Small tables with named rows and columns. After each table, cells are looked up by row and column.

kez =
cols = guzamod, taduror, kol, ganame, gorusis, letu, beva, palu, mesiluz
fekob: [0.110, -0.818, 3.263, 1.460, 4.638, 7.005, -3.896, 5.312, 4.691]
pim: [-0.367, 0.387, 3.213, -1.719, 8.145, 4.599, 5.441, 7.440, 0.730]
dugu: [1.441, 1.400, -8.214, 5.102, -1.457, -3.957, 1.798, 4.833, 5.680]
bik: [6.666, 0.016, -2.421, 8.284, -6.157, -4.653, -6.200, -5.610, -2.197]
siluguf: [-7.831, 2.722, 4.705, -6.473, 6.195, 3.748, -4.763, 5.349, 4.687]
nobagul: [-2.683, 6.478, -7.656, -7.930, 6.670, 3.073, -5.329, 2.733, -2.927]
torinu: [3.533, 3.800, 0.961, -5.432, 6.768, 1.928, 2.433, -3.686, -8.079]
zaso: [-5.416, -0.865, -7.854, 4.772, 0.889, -0.125, 2.244, 6.132, 0.526]
zofik: [1.858, -3.279, -4.309, 0.534, 6.215, 2.224, -6.779, 0.145, -3.934]
gupozag: [6.917, 6.445, 5.915, 4.024, 0.063, 1.343, 1.607, -8.308, -7.646]
definug: [-2.389, 3.212, -4.309, 0.723, -4.585, -5.956, -4.776, 1.193, -8.104]
kaliso: [-2.187, 3.191, -0.750, -6.432, 5.726, -8.013, -1.066, 1.531, -5.176]
lesad: [-7.276, -4.438, -0.979, -2.784, 0.821, 4.460, -4.748, -2.102, 0.753]

taduror of fekob = -0.818
mesiluz of zofik = -3.934
beva of nobagul = -5.329
taduror of nobagul = 6.478
kol of torinu = 0.961
palu of siluguf = 5.349
gorusis of zofik = 6.215
palu of pim = 7.440
Which row has the largest guzamod? gupozag

zunorap.csv
,valo,korema,kek,degaf,bivosuk,dotur,sudo
pemul,156,57,61,119,98,120,124
zos,68,134,166,97,135,100,120
kudopo,101,135,142,105,121,93,137
timas,103,193,118,138,88,104,94
lunukat,113,111,118,115,84,156,89
zeti,109,96,128,116,163,77,147
rinut,113,110,124,88,114,117,114
vak,109,110,123,108,130,100,103
gozum,115,123,83,151,134,78,106
zolus,108,124,79,157,134,83,110
zoseku,108,117,99,131,129,97,133
taduko,109,145,80,175,119,76,136

What is the kek of gozum in zunorap? 83
What is the kek of rinut in zunorap? 124
What is the korema of zolus in zunorap? 124
What is the bivosuk of zos in zunorap? 135
What is the korema of vak in zunorap? 110
What is the kek of zos in zunorap? 166
What is the bivosuk of zolus in zunorap? 134
What is the bivosuk of zoseku in zunorap? 129
What is the korema of gozum in zunorap? 123
What is the bivosuk of timas in zunorap? 88
What is the kek of timas in zunorap? 118
What is the bivosuk of lunukat in zunorap? 84
What is the degaf of timas in zunorap? 138
What is the kek of zoseku in zunorap? 99
What is the degaf of zos in zunorap? 97
Which row has the largest dotur? lunukat

patur:
|  | dun | tazu | bur | boden | pebem | das |
|---|---|---|---|---|---|---|
| retotel | 0.6 | 0.6 | 0.4 | 0.5 | 0.7 | 0.7 |
| bifere | 0.9 | 0.3 | 0.8 | 0.8 | 0.6 | 0.6 |
| mosa | 0.5 | 0.8 | 0.8 | 0.7 | 0.7 | 0.7 |
| ged | 0.8 | 0.5 | 0.8 | 0.8 | 0.8 | 0.9 |
| gamu | 0.7 | 0.8 | 0.6 | 0.5 | 0.8 | 0.8 |
| riti | 0.7 | 0.4 | 0.6 | 0.6 | 0.2 | 0.2 |

gamu, pebem: 0.8
retotel, dun: 0.6
bifere, das: 0.6
gamu, bur: 0.6
bifere, boden: 0.8
riti, pebem: 0.2
ged, dun: 0.8
retotel, tazu: 0.6
mosa, bur: 0.8
ged, das: 0.9
ged, bur: 0.8
retotel, das: 0.7
ged, tazu: 0.5
Row with the largest dun: bifere

paz:
cols = taponer, kitud
buf: [0.7, 0.6]
medisu: [0.7, 0.8]
puz: [0.7, 0.8]
vidapa: [0.7, 0.0]
nezezun: [0.8, 0.5]
sebenan: [0.7, 0.7]
pekaleg: [0.6, 0.8]
veluz: [0.7, 0.6]
figusi: [0.8, 0.5]
dadoru: [0.8, 0.6]
pomirop: [0.7, 0.6]
konaka: [0.7, 0.8]
dosakul: [0.7, 0.6]
misudob: [0.6, 0.6]

dadoru, kitud => 0.6
pekaleg, kitud => 0.8
puz, kitud => 0.8
sebenan, kitud => 0.7
nezezun, taponer => 0.8
buf, taponer => 0.7
medisu, taponer => 0.7
dadoru, taponer => 0.8

lam =
fields: sig, subo, dabev, gunafu, meremif, lon
ruliba: [64, 44, 32, 106, 4, 126]
kenod: [24, 83, 72, 66, 192, 74]
gat: [45, 89, 61, 56, 183, 79]
met: [103, 23, 36, 122, 1, 129]
mutopo: [49, 170, 146, 95, 73, 141]

ruliba, meremif: 4
ruliba, lon: 126
ruliba, gunafu: 106
kenod, sig: 24
gat, lon: 79
met, meremif: 1
ruliba, subo: 44
met, sig: 103
kenod, lon: 74
met, gunafu: 122
ruliba, dabev: 32
mutopo, sig: 49
ruliba, sig: 64
gat, sig: 45
gat, meremif: 183
kenod, dabev: 72
met, dabev: 36

gases:
cols = zivib, sife, nem
suk: [196, 22, 76]
nog: [64, 105, 129]
sav: [36, 86, 159]
daka: [128, 76, 79]
zos: [98, 144, 56]
gusov: [129, 9, 155]

zivib of daka = 128
sife of nog = 105
sife of zos = 144
nem of zos = 56
nem of nog = 129
sife of gusov = 9
zivib of nog = 64
zivib of suk = 196
sife of suk = 22
nem of gusov = 155
sife of sav = 86
nem of sav = 159
sife of daka = 76
zivib of sav = 36
zivib of gusov = 129
zivib of zos = 98
nem of daka = 79
nem of suk = 76

vad:
|  | dig | fid | nef | fimi | dak | zeviles | sizoz | sokes | biseg |
|---|---|---|---|---|---|---|---|---|---|
| led | 0.6 | -0.7 | 0.2 | -0.2 | -0.6 | 0.2 | -0.1 | 0.0 | -0.2 |
| bavi | 0.0 | 0.2 | 0.0 | 0.0 | 0.1 | 0.3 | 0.0 | 0.1 | 0.3 |
| mibev | 0.0 | 0.2 | 0.0 | -0.4 | -0.1 | 0.3 | 0.2 | -0.1 | 0.0 |
| notu | 0.1 | 0.1 | 0.1 | 0.1 | -0.3 | 0.1 | 0.4 | 0.2 | 0.2 |
| rubove | 0.2 | 0.0 | 0.2 | 0.1 | 0.3 | -0.1 | 0.1 | 0.0 | 0.4 |
| kor | 0.3 | 0.1 | 0.0 | 0.3 | 0.4 | 0.0 | -0.4 | 0.3 | 0.3 |
| fabugud | -0.1 | 0.5 | -0.1 | 0.2 | 0.4 | -0.1 | 0.1 | -0.6 | 0.2 |
| vativu | 0.3 | -0.5 | 0.2 | -0.2 | -0.3 | 0.1 | 0.2 | 0.3 | -0.1 |
| romogas | 0.2 | 0.2 | 0.1 | 0.4 | 0.0 | -0.1 | 0.4 | 0.1 | 0.5 |

notu, fimi => 0.1
led, biseg => -0.2
notu, zeviles => 0.1
mibev, sizoz => 0.2
bavi, fid => 0.2
fabugud, sizoz => 0.1
notu, sokes => 0.2
romogas, biseg => 0.5
rubove, fimi => 0.1
kor, sokes => 0.3
kor, sizoz => -0.4
bavi, dig => 0.0
notu, fid => 0.1
vativu, fid => -0.5
vativu, biseg => -0.1
bavi, biseg => 0.3
vativu, fimi => -0.2
vativu, dig => 0.3

